[[133 118 127 141 128 135 135 145 106 140]
 [152 118 133 136 111 140 145 141 126 133]
 [149 141 134 119 137 111 118 134 123 105]
 [113 118 135 120 117 115 125 158 109 133]]
:
[[113 118 135 120 117 115 125 158 109 133]
 [133 118 127 141 128 135 135 145 106 140]
 [149 141 134 119 137 111 118 134 123 105]
 [152 118 133 136 111 140 145 141 126 133]]

[[128 125 133 136 126 131 138 124 123 136 124 115 131 140]
 [139 127 124 125 114 150 129 138 118 125 112 131 138 105]
 [129 124 127 131 137 134 119 125 127 139 134 130 119 128]]
:
[[128 125 133 136 126 131 138 124 123 136 124 115 131 140]
 [129 124 127 131 137 134 119 125 127 139 134 130 119 128]
 [139 127 124 125 114 150 129 138 118 125 112 131 138 105]]

[[148 139 134 129 141 132 136 115 128 106 106 116]
 [119 125 130 120 116 123 119 126 126 129 125 126]
 [131 126 126 132 130 125 134 129 128 125 123 124]
 [128 111 126 133 132 113 137 132 122 115 122 131]
 [123 118 125 137 133 122 132 139 119 128 130 137]]
:
[[119 125 130 120 116 123 119 126 126 129 125 126]
 [123 118 125 137 133 122 132 139 119 128 130 137]
 [128 111 126 133 132 113 137 132 122 115 122 131]
 [131 126 126 132 130 125 134 129 128 125 123 124]
 [148 139 134 129 141 132 136 115 128 106 106 116]]

[[127 145 155 113 111 132 150 133]
 [141 120 139 111 138 135 122 152]
 [124 116  99 141 145 121 126 146]
 [128 115 111 116 136 136 109 128]
 [140 114 131 134 142 125 117 149]
 [126 123 112 117 141 126 126 153]]
:
[[124 116  99 141 145 121 126 146]
 [126 123 112 117 141 126 126 153]
 [127 145 155 113 111 132 150 133]
 [128 115 111 116 136 136 109 128]
 [140 114 131 134 142 125 117 149]
 [141 120 139 111 138 135 122 152]]

[[131 124 123 102 148]
 [116 110 107 111 126]]
:
[[116 110 107 111 126]
 [131 124 123 102 148]]

[[131 136 140 120 103 132 144 132 144 119]
 [124 136 144 122 107 137 135 132 135 121]
 [125 136 143 122 106 136 137 132 137 120]]
:
[[124 136 144 122 107 137 135 132 135 121]
 [125 136 143 122 106 136 137 132 137 120]
 [131 136 140 120 103 132 144 132 144 119]]

[[137 117 136 130 119 123 138]
 [127 124 112 116 121 130 129]
 [126 126 129 128 120 110 136]
 [128 121 131 118 120 121 134]
 [143 117 119 127 124 149 133]
 [132 123 126 128 128 133 130]
 [131 123 103 116 125 133 126]]
:
[[126 126 129 128 120 110 136]
 [127 124 112 116 121 130 129]
 [128 121 131 118 120 121 134]
 [131 123 103 116 125 133 126]
 [132 123 126 128 128 133 130]
 [137 117 136 130 119 123 138]
 [143 117 119 127 124 149 133]]

[[116 124 115 136 128 129 137 135 138]
 [141 135 135 119 117 112 139 115 121]
 [132 141 151 125 139 126 110 128 114]
 [130 123 120 127 121 128 136 125 132]
 [150 140 145 113 114 105 139 107 114]
 [149 138 151 114 124 119 118 114 111]]
:
[[116 124 115 136 128 129 137 135 138]
 [130 123 120 127 121 128 136 125 132]
 [132 141 151 125 139 126 110 128 114]
 [141 135 135 119 117 112 139 115 121]
 [149 138 151 114 124 119 118 114 111]
 [150 140 145 113 114 105 139 107 114]]
